In the rows, zero is written as 128.
Each path below is one point turned by a fixed rotation once a step. After each direction that follows a path, write how fast that rotation turns it, in degrees per step (0 if it stays still).
Each turn is a multiple of 5 degrees from 10 to 175, or 0.
Each row of a path follows its step; steps can be skipped.

step 0: [121 136 113 126 121 129 129 125 131 137 120 133 130 122 121 129 143 133
 126 123 124 135 129 136 136 143 134 130 134 130 124 132 120 133 126 126
 134 127 126 121 124 118 132 133 129 116 131 134 128 136 132 130 131 131
 128 137 129 128 119 124 130 136 137 132 123 117 133 142 118 127 125]
step 2: [118 136 123 122 118 123 127 120 123 124 123 127 119 125 124 128 126 125
 123 122 127 121 124 129 122 131 116 119 131 132 122 128 128 124 130 133
 115 130 130 109 115 127 120 124 131 128 126 123 123 125 134 124 140 122
 133 113 124 120 129 124 130 118 125 129 129 134 137 129 128 127 141]
step 4: [130 138 134 126 127 131 115 132 144 130 133 110 136 130 128 130 127 130
 128 124 123 129 133 127 128 126 135 109 132 132 137 126 129 131 120 138
 133 128 136 123 129 122 126 131 133 121 124 129 123 124 123 129 126 132
 121 126 136 127 127 110 131 125 116 139 124 124 125 126 124 134 132]
step 6: [137 123 118 132 130 121 128 129 130 126 120 123 129 122 131 132 130 133
 135 135 117 125 128 123 137 134 132 126 128 138 120 128 128 114 126 134
 130 134 128 129 124 118 134 130 125 123 118 128 134 125 125 133 132 120
 134 114 111 128 128 121 137 133 132 120 131 134 118 124 117 124 119]
step 10: [128 137 131 128 124 134 133 131 121 137 127 133 120 125 133 127 130 118
 127 122 133 130 132 130 126 128 126 126 141 149 128 126 125 128 118 125
 123 129 120 131 134 115 118 136 135 128 123 126 123 126 123 127 123 127
 133 119 126 131 116 129 141 124 116 119 121 127 134 134 135 136 126]
step 12: [130 132 123 137 133 123 120 125 133 132 130 126 124 134 121 131 132 123
 129 122 126 134 131 127 123 124 130 121 136 128 129 131 136 123 128 128
 128 125 138 136 125 127 136 123 139 118 139 131 141 134 129 124 144 121
 125 123 132 137 116 115 130 124 131 119 138 123 135 138 130 116 129]
step 16: [138 127 124 129 122 140 129 128 128 138 132 111 125 117 127 131 119 129
 135 131 123 121 124 133 129 129 134 132 129 123 123 128 114 126 139 129
 136 119 116 119 140 118 129 130 134 116 127 123 128 132 131 128 133 127
 130 131 130 132 120 119 134 129 127 134 128 123 139 119 131 129 134]
step 19: [115 130 121 118 130 129 141 123 128 114 125 133 126 140 121 128 120 139
 122 133 122 128 122 122 124 129 137 126 130 128 127 127 119 121 138 133
 130 126 130 124 126 127 125 129 130 121 123 118 130 126 135 127 127 137
 131 128 127 121 129 112 134 128 124 139 127 130 126 126 133 111 137]
step 20: [127 132 131 126 131 126 123 118 136 134 117 133 135 128 123 122 124 134
 121 128 133 134 137 122 114 128 127 128 146 139 125 139 119 121 130 141
 125 125 136 128 132 124 130 129 132 116 137 130 126 124 135 131 122 123
 124 124 120 126 131 124 124 123 129 138 130 136 131 123 131 131 139]
step 21: [122 125 115 117 118 118 124 135 131 136 123 129 133 121 132 131 126 124
 143 131 126 134 133 125 120 124 127 126 128 137 114 130 121 134 118 134
 123 127 126 126 136 122 125 138 131 123 132 130 126 122 126 129 124 130
 124 129 129 128 125 124 130 134 117 144 113 127 123 132 125 136 133]
Speeds:
[129 129 128 129 128 128 128 127 127 128 129 127 129 130 129 124 126 128
 127 132 127 128 128 129 130 129 126 130 127 127 127 129 126 128 131 128
 127 128 128 131 129 125 127 129 126 130 126 128 131 125 127 130 127 129
 128 129 128 126 128 124 128 125 128 127 130 127 129 129 125 130 127]
35
[130 130 131 127 127 127 130 129 126 131 129 126 131 125 128 128 128 129
 127 125 129 130 127 128 129 128 129 127 128 128 126 125 128 128 127 129
 129 129 128 130 130 126 128 132 129 130 129 128 128 127 127 129 125 128
 127 127 128 131 125 128 127 127 129 132 128 129 128 128 129 128 129]
65
[129 129 128 129 131 125 128 129 125 130 128 125 128 130 129 129 127 130
 128 130 126 127 127 128 127 130 125 127 130 128 128 126 126 128 131 129
 128 126 129 129 127 130 128 126 129 127 129 129 130 130 130 128 128 129
 127 127 127 127 125 130 128 128 126 129 130 130 131 125 129 126 129]
100
[125 127 125 125 132 126 129 125 125 127 125 130 129 128 128 127 129 129
 127 129 126 129 129 126 129 127 129 129 129 129 128 129 130 129 127 129
 132 128 130 128 125 128 129 129 127 127 131 127 130 127 129 127 129 127
 128 130 127 132 129 127 128 130 130 129 128 129 128 127 127 129 126]
55
[127 129 129 124 129 125 128 129 130 128 128 128 128 129 125 129 129 128
 130 128 127 130 127 126 130 129 127 125 127 129 129 128 125 129 126 129
 126 129 126 128 128 127 130 128 124 128 126 129 127 129 126 127 128 126
 127 128 127 125 131 127 129 127 128 131 130 131 129 127 128 130 127]
20
